128 stands for zero in the data rows.
Some points:
[137 172 115 125 108  75 122  96  93 137 128 135 128 130 189 134 112 146
 132 128 159  93 105 151 133 137 150 134 160 129 104 158 151 142 156 113
 128 103 131 119 177 112 134 142 147 111 131 193 136 116 141 129 120 156]
[119 144 139  97 158 106 138 159 139 116 132 132 178 156 162 112 118 126
 135 155 136 113 117 129 146 160  84 154 105 132 119 143 117 114  60 122
 171 160 119  89 135 110 121  90 109 138 170 103 106 120 109 127 129 109]
[ 67 136 112 150 119 108 120 164 131 128 138 128  84 108 107 148  87 127
 173 109 147 154 116 120 147 129 125 143 126 144 134  79  86 115 147  93
 136 136  98 118  78 135  81  69 101 123 153  97 115 143  76 125 120 134]
[100 134 143 122 107  95 116 135  56 141 107 111 159 115 136  93 108 184
 124 143 176 138 112 119 159 134 177 112 153 132 113 183 140 143 159 124
 145 152 167  84 110 146 154 132 129 116 113 140 172 132 164 147 106 126]
[153 149 101  99 116 117 151 120 152 149 143 134 110 107 138 155 139 143
 122 127 119  97 116 148 113 104 124 139 137 144 145 140 130 177 145 128
 105 145 114 148 135  77 134 114 131 136  79 108 124 121 138 118 126 121]
[107 111 128 127 129  72 153 138 161 117 126 168 119 146 110 139 133 131
 137 134 139 134 136 127 148 135 101 130 148 160  99 136 102 147 129 121
 119 129  96 142  88 129 116 111 153 124 149 102  91  98  92 149 134 180]
[139 108 147 116 129 168  76 123 106 152 102 115 123 124  79 145 139 110
 130 107  78 127 138  91 130 119 140 152 124 126 159 147 124 125  92 132
 111 107 174 151 166 175 157 138 111 126 123 133 137 136 121 131 138 140]
[148 136 139 119 147 119 110 188  68 121 117 141 135 132 132 138 119 178
 162 126 160 150 165 107 150 142 110 163 120 118 153  81  94 134 124 104
 148 145  47 121 132 113 109  88 122 142 124 109 114 111 131 147 151  93]
[155 132 104 145 121 110 116 134 144 161 139 157 158 155 125 122 112 122
 152 104 148 117 160 111 101 112  89  86 139 153 115 109  84 131 126 140
 130 117 127 118 107 158 111 134 144 110 142 129  90 132 131 141 129  95]
[153 140 138 114 117  74 122  99 123  96 110 138 115 111 125 115 124 171
 122 180 125 107 123 154 141 142 144  98 140 158 154 180 149 100 158 103
 127 139 130  87 148 180 136  93 143 100 116 107 154 112 188 158 112 113]
[114 116 109 148 109 127 140 108 129 144 108 124 139 115 167 130 115 159
 119 111 111 131 132 162 111 152 121 129 156  67 163 114  75 158 131 122
 132 138  91 131 117 104  96 127 143 149 150 125 116 133 131 104 131 150]
[143 147  87 131 151 155 157 199 160 116 166 123  85  75 136 153 122 103
 154  91 160  96 127 141 119 142 152 136 129 148 110  84  80 148 147 130
 126 162  54 155  93  90  96 122 114  91 164  87 106 106 113 128 136 160]
[133  91 178 139 102 137 121 150 127 149 131 148 152 148 109 115 126 114
  86 100  96 126 142 139 118 140 111 122 122 125 102 131 190 152  90 120
 114  94 152 133 138 126 146 146 115 135  82 118 191 132 137 107 129 124]
[163 104 124 148 113 160 136  79 135 122 142 123  86 157  65 186 158  40
 146 165 113 164 133 101 133 119 163  71 120 137 135 150  45 107 139 164
 131  93 146 137 131 174  95 165 119 109 132  91 178  93  68 154 124 149]
[177 119 108 152 134 157 106 114 142 121 146 129  82 144  75 175 140  79
 132 108  86 169 148 128  94  89 144  95 117  85 113  79 138 124 139 139
 118 114 137 153 126 158 134 177 111 101 130 129 113 102  88 111 133 170]
[105 114 125 121 120 144 120 124 135 124 129 116 166 155 184 137 133 170
 124 147 149 122  96 106 131 135 118 128 125  70  99 146 119 101 130 141
 133 115 156 106 112 126 114 107 187 181 114 149 127 125 134 127 122 118]
[ 91 101 154 116 114 173 114  94 143 155 108 123 119 118 137  75 141  95
 144 169 108 171 101 103 140 107 110 134 101 118 149 165 150  82  82 139
 114  96 194 103 147 185 118 129 123 115 148 188 161 170 123 178 134 104]
[154 174 166 116 152 159 115 129 159  95 102 126 115 179 147  56 173 130
  88 158 106 123 130 109 141 120 107 113 106 128 146 185 187  83  74 109
 117  79 171 121 186 134 183 201 141 159  87 145 123 174 141 157 100  94]
[110 107 144 147 153 171 105 112 155 106  79  34 125 141  85  96 133  64
 174 138  80 114 161 143 149 117 153 135  99 135 116  80  91 121 131 155
 118 151  99 131 167 139 111 131 131 100 145 147 123 136  83 100 162 125]
[121 134  94 143 120 113 109 124 138  96 139 130 127 120 162 119 115 136
 129 115 101  87 149 171 106 105 166 131 116 166 121 121 165 169 116 125
 107 175 191 136 113 109 137 169 126 112 137 123 141 135 153 111 158 144]
[190 108 155 134 112 193 126  86 157 151 163 144 117 139  63 111 153 149
 100 138 118 153  91 126 115 125 129 109 111 125 119 195 159 133  91 156
 141  92 163 130 168 112 126 178 126 122 147 142 145 117 141 116 116  85]
[112 151 110  92 159 128 154 161 133  88 128 112 133  90 117 127 117 118
 116 103 168 113 117 140 133 173 114 170 147 130 145  75 147 121 181 109
 124 174 105 117 128 120 128 118  74 199 146  94 147 136 157  93  94 100]
[115 124 130  99 120 135 170 116 159 113 178 165 160 100 140 167  92 142
 149 132 160  75 115 130 123 130 124 108 152 111 108 153 122 113 131 166
 147 133  93 138  99 116 109 140  92 128 147  94 111  99 119 141 104 125]
[ 99  89 136 129 147 164 180 107 124 138 138 126 144 125  79 122 132 101
  90 135 118 157 163  92 132 116 136 173  83 115 106 128 181 105 110 139
 138  83 133 146 152 146 141 135 146 144 103 120 157 166 132 126 122  92]
[158 138 124 136 117 157 136 134  67 168 135 122 128 133 132 124 143 109
 117 134 141 167 106 113 137 119 130 146 145  68 168 103 104 129 156 131
  98 113 112 136 140 118 141 119 153 120 139 154 110 119 160 141 153 123]
[143 129 120 120 125  77 118 123 144 114 144 132 112 140 187 143 118 155
  69  97 152 145 146 136  81 110 109 118 163 162 143  78 134 128 156  93
 148 116 146 159  82 106 165 121 156 151 106 149 111 129 126  94 161 158]
[ 52 150 135 151 126 100 149 107  82 140  87 102 153 121 126 179 127 112
 158  79  96 117 124 137 113 134 111 158 104 156  90 108 136 159 125 147
 105 177  98 125  99 118 151 102 144 105 105 152  97 138 125 105 125 139]
[127 128 118 148 159  91 103 163 122 127 123 143 134 102 169  65 153 170
 101 148 132 125 115 150 140 138 143  97 137 142 156 131 181 123 157 119
 151 147 139 150 111  67 144  86  94 139 104 157  86 152 163 120 116 157]
These points spread out most along one direction. Take the direction at right angles to it along which they spread out most. Go by this last direction. For each point below, how far along it does it lie, from 0 to 99? 50 is the average, and the first point above lies past it. One standard deviation of the points above along it is 16.
[143 147  87 131 151 155 157 199 160 116 166 123  85  75 136 153 122 103
 154  91 160  96 127 141 119 142 152 136 129 148 110  84  80 148 147 130
 126 162  54 155  93  90  96 122 114  91 164  87 106 106 113 128 136 160] 31
[ 99  89 136 129 147 164 180 107 124 138 138 126 144 125  79 122 132 101
  90 135 118 157 163  92 132 116 136 173  83 115 106 128 181 105 110 139
 138  83 133 146 152 146 141 135 146 144 103 120 157 166 132 126 122  92] 45
[127 128 118 148 159  91 103 163 122 127 123 143 134 102 169  65 153 170
 101 148 132 125 115 150 140 138 143  97 137 142 156 131 181 123 157 119
 151 147 139 150 111  67 144  86  94 139 104 157  86 152 163 120 116 157] 77
[ 91 101 154 116 114 173 114  94 143 155 108 123 119 118 137  75 141  95
 144 169 108 171 101 103 140 107 110 134 101 118 149 165 150  82  82 139
 114  96 194 103 147 185 118 129 123 115 148 188 161 170 123 178 134 104] 49
[154 174 166 116 152 159 115 129 159  95 102 126 115 179 147  56 173 130
  88 158 106 123 130 109 141 120 107 113 106 128 146 185 187  83  74 109
 117  79 171 121 186 134 183 201 141 159  87 145 123 174 141 157 100  94] 69
[121 134  94 143 120 113 109 124 138  96 139 130 127 120 162 119 115 136
 129 115 101  87 149 171 106 105 166 131 116 166 121 121 165 169 116 125
 107 175 191 136 113 109 137 169 126 112 137 123 141 135 153 111 158 144] 57
[ 52 150 135 151 126 100 149 107  82 140  87 102 153 121 126 179 127 112
 158  79  96 117 124 137 113 134 111 158 104 156  90 108 136 159 125 147
 105 177  98 125  99 118 151 102 144 105 105 152  97 138 125 105 125 139] 48
[ 67 136 112 150 119 108 120 164 131 128 138 128  84 108 107 148  87 127
 173 109 147 154 116 120 147 129 125 143 126 144 134  79  86 115 147  93
 136 136  98 118  78 135  81  69 101 123 153  97 115 143  76 125 120 134] 35
